In the data rows, the value 128 means zero.
Some points, one per row:
[206 109 122 177 206 102  65 120]
[ 79  67 140 132 184  59 138  69]
[ 57  62 128 141 146 125 187  64]
[135 156 173 116 116 154 122 182]
[ 43 146 112  75  57 155 177 154]
[ 98 115 116  82 118  97 114 147]
[ 83 156 179 106  83 152 171 126]
[212 145  76 146 153 128  44 134]
[232 136 111 149 184 136 102 104]
[  4  91 141 126  84 137 226  65]
[141 155 194  98 113 162 111 185]
[122 155 142 125  74 164 130 186]
[ 57 109 132 113 131 121 200  54]
[ 46 130 144 120  63 149 217  84]
[ 26  81 153  94 103 131 187  51]
[173 145 144 122 150 135  93 148]
[ 37 112 163 134  78 136 231  55]
[110 120 174 149 156 115 160 111]
[148 150 156 115 120 153 103 194]
[ 68  88 135 134  97 111 207  67]
[ 19 134 133  62 101 142 179 102]
[199 116 116 157 208 120  94 135]
[122 156 176 116 107 153 163 163]
[147 146 152 192 121 160 132 155]
[ 84  56 157 122 166  94 237  47]
[115 131 159 124  96 132 159 126]
[  4  95 138 126  78 124 216  76]
[205 157 102 109 140 100  43 150]
[180 114 100 165 119 135  94 142]
[255 131  61 194 205 110  41 126]
[180  69 101 162 182  76  87 110]
[164 138 147 168 139 150 120 122]
[152 153 149 104 137 143  79 164]
[168 152 176 134 119 159  98 170]
[188 176  87 161 125 126  51 185]
[129 110 141 157 118 136 153 113]
[ 99 148 160 126 101 158 127 187]
[ 58  73 149  78 118 125 198  57]
[211 147  88 152 132 134  37 191]
[118  39 109 140 205  76 146  65]
[255 156  30 154 160 101  44 153]
[  0 115 157 115  72 119 238  52]
Here are 16 more points, each followed by its number:
[165 148 123 141 121 150 106 143] 0
[ 43  92 184 103 137 115 189  87] 1
[255 174  39 119 163  89  22 211] 2
[150 113 145 134 148 141 147 139] 3
[ 31 120 160 102  78 123 209  92] 4
[143 137 175 165 172 124 140 103] 5
[244 146  69 148 140  85  24 165] 6
[ 88 169 156 153  81 143 142 164] 7
[109 127 129  90 104 124 139 106] 8
[154 158 128 107 112 158 109 211] 9
[189  60  94 148 210  81  86 103] 10
[132 151 194 120  90 165 123 158] 11
[ 24 159 159  89  79 128 200 104] 12
[ 50  97 134  88 106 134 207  80] 13
[152 100 125 164 186 119 134 106] 14
[ 83 163 168 152  91 150 160 135] 15
Which three of these numbered points are nearest to each point below, ignoring the direction in which the first points spread most? Their numbers follow each, nearest first.
[106 154 130  88  95 165 131 192] > 9 12 7
[135 167 178 116 110 171 139 171] > 11 9 15
[207  73 114 145 206  94  81 101] > 10 14 1
[163 143 143 131 110 152 100 134] > 0 4 8
[203 114 128 155 146 151  87 187] > 3 0 4
[149 138 167  80 117 144 101 160] > 11 8 9
[130  85 115 142 198  74 117  79] > 10 14 1
[170 156 151 172 166 138 125 117] > 5 3 14
[ 94 186 161 116  95 143 114 193] > 7 9 12
[243 130  70 132 172 121  50 115] > 13 8 6
[173 146 130 113 115 161  89 167] > 0 4 9
[244 140  77 169 166 147  61 126] > 13 0 14
[ 16 107 170 104  74 150 233  80] > 0 4 3
[  0  86 149  97  69  99 239  48] > 6 8 13
[134 152 126 134  84 143 138 140] > 0 4 15
[123 163 165 147 106 160 124 191] > 7 15 11
[ 95  58 134 141 187  81 121  77] > 10 14 1
[204 134 127 136 152 119  55 188] > 4 3 1
[159 146  98 171 114 138  67 125] > 0 4 6
[185 175  45 103 116 119   0 219] > 2 12 8
[249 206  11 134 142  79  20 180] > 2 6 8
[  0 112 142  95  72 127 248  65] > 4 13 0
[130  66 126 163 163 121 137 105] > 14 10 3
[109 150 144  97  87 181 124 197] > 9 11 7
[ 82  82 109 166 145 105 155  98] > 14 10 13
[ 65 109 140 120 130 127 195  83] > 13 3 14
[161 138 159 116 121 158  77 161] > 11 0 4
[115 164 177  94 115 153 115 177] > 11 9 12
[  2  78 168  79 125 103 230  39] > 1 13 14
[ 37 173 155  98  79 143 147 133] > 12 7 15
[ 98  71 139 137 184  65 142  59] > 10 14 1
[247 161  79 112 149 119  38 178] > 8 13 4
[ 99  84 154 146 146 113 170  75] > 14 1 5
[ 83 160 153 103  94 182 170 177] > 9 7 11
